One turn or mirror swaps these rows in pairs. Which row does each one swap with?
j562: [-11   4  -8 -25   6 -17  -9  24  -3 -13 -11  12  19  10  20  -6 -19]
j698: [-15  26  -5 -18  -2  16   2   6 -12   6  14 -13  36   8  28  28  -9]
j702: [ -5   4   1  11  18  17  30  28   6 -13   4   4   8   9   0   9 -24]
j908: [ -3  33   2 -14  18   3  -6  13  -3 -10  -4  19  22 -12  16 -11 -20]
j93: [-26   1  -9   4  22  -6  -9  19 -15  10  14   4  20   2  17  -3 -20]
j312: [ 23 -16   6  -4 -16  11  -7  16 -31 -13   4  -1  24  -6  12  -7 -10]
j407: [-29 -10   1  -8   7 -14   4  -4  -1   0  -4   1  28   5  12 -11 -24]
j146: [ 28  -9   3 -27 -14   6  -6  10 -19 -12  -6  -9  19  -6   4  -6   1]
j183: [ -8  14  -6 -15  -8  10 -11  -1   6   8  11 -18  39   0  32  27 -11]
j266: [-18  16   0 -25  24  -8   9   5 -18  -4   8  10  24  -6  22  -8 -15]
j233: [ -9  18  -7 -21 -25  -7   7   5   0 -11  14  -9  41   0  19  -9 -17]
j351: [ 27   4   3  15  19  28   4   6  -6   7  -4 -12  13  -3   4  23  -7]
j569: [ 22 -21   1 -21 -10  17  -3  25 -22 -13  -3   5  25  -9  -3  -4   1]
j235: [-15  19   7 -12 -12   5  -4 -10   8  -3  15 -18  37   4  25  24  -4]
j803: [ -4   2 -14 -12  14 -20 -11  18   3 -26   2  13  28   0  22   5 -29]
j378: [  7   4  -8  17  17  22  20  30   5  -9   3   6  12   9  -8   6 -13]
j514: [ 10 -15   6 -11 -11  20  12  18 -10 -19  -9 -24  35 -19  -9   4 -20]
j225: [ -6  17  -4  -7  10  17  -2  -1   6  -8  -5 -24  47   8  32  27 -22]
j724: [-19  22  13 -15   1  17   8  16  -1 -12  16  -9  36   8  17  28 -34]
j839: [ 11 -16   1 -12 -12  15  16  12  -7 -24  -6 -26  30  -4 -13  -2 -15]
j240: [ -5  16 -18  -7  -5  10   1   3  11  -6  15 -25  39  -4  22  28 -19]
j253: [24  1  7  6 30 27 -2  6 -8  0  1 -3 22  2 14 24  2]
j381: [ 22  -7   8 -22 -12   8 -15  18 -22  -3  -4  -3  19  -3   5  -7   4]
j300: [ 17  -7   3   4  23  26   0   3 -15   6   1  -2  13  13   4  30  -4]
j23: [-21  -5  -2 -13  11 -23   1  -2 -16  -3   6   4  21  -6  25  -2  -8]
j382: [  4   0  -4  13  14  28  18  30   5 -12   9  14  14   7 -11  15 -17]
j795: [-21   2   1 -14  -2  13 -12  11 -19  -7  18 -30  40  -5  15  26 -21]
j262: [  3  -1   0  16  13  22  13  28   7   7  -4  11   9   2 -10  10 -12]
j37: [25 12  3  7 23 32  7 16 -1  8  4  2 15  9  7 19  0]
j181: [ -6  14 -24 -17   3  15  -7  -4   1   3  -9 -17  46  15  16  20 -29]
j44: [-15  13  -4 -16  34  -4  18  -2  10  -5   9   6  23   5  10  23 -17]
j458: [ 25 -19  10 -27  -5   5  -4  13 -18 -20  -3 -13  23 -12   1  -9  -4]
j223: [-13   0 -29 -25  19 -14   8  20 -10  -4   3   8  19  -6  10  -2 -24]
j868: [ -5 -18   1 -10 -18  17  21  10   1 -17  -3 -26  33  -1  -5  -5 -19]
j335: [ 28   3   0   8  27  30  15  11   0   3  -3  -3  26  10   8  19 -10]
j261: [25  7  0  5 32 25  5  8 -1  1 -1  4 17  5 14 22  4]
j284: [  6 -22  12  -4 -19  12  16   3  -8 -19  -9 -24  24  -3  -9   2 -24]
j825: [-10   5  -6 -30  22 -15  -2   9 -16   1   3  14  20 -12  23   0 -21]
j700: [  3  -2   5  11  12  29  25  29   1  -7   3  18  17  10   0   9 -21]
j953: [-10  12   3 -23  -2  11 -15 -13  17 -12  -5 -11  41  -3  10  19  -5]
j488: [ 27 -17   5 -22 -13  -2  -3  24 -12 -19  -5  -4  22   1  -2  -6  -9]
j130: [ 10 -13  -1  -7 -14  14  13   4  -7 -17  -8 -25  28  -9 -16  -7 -23]

j569 swaps with j351
j44 swaps with j233
j261 swaps with j146
j514 swaps with j262
j93 swaps with j795

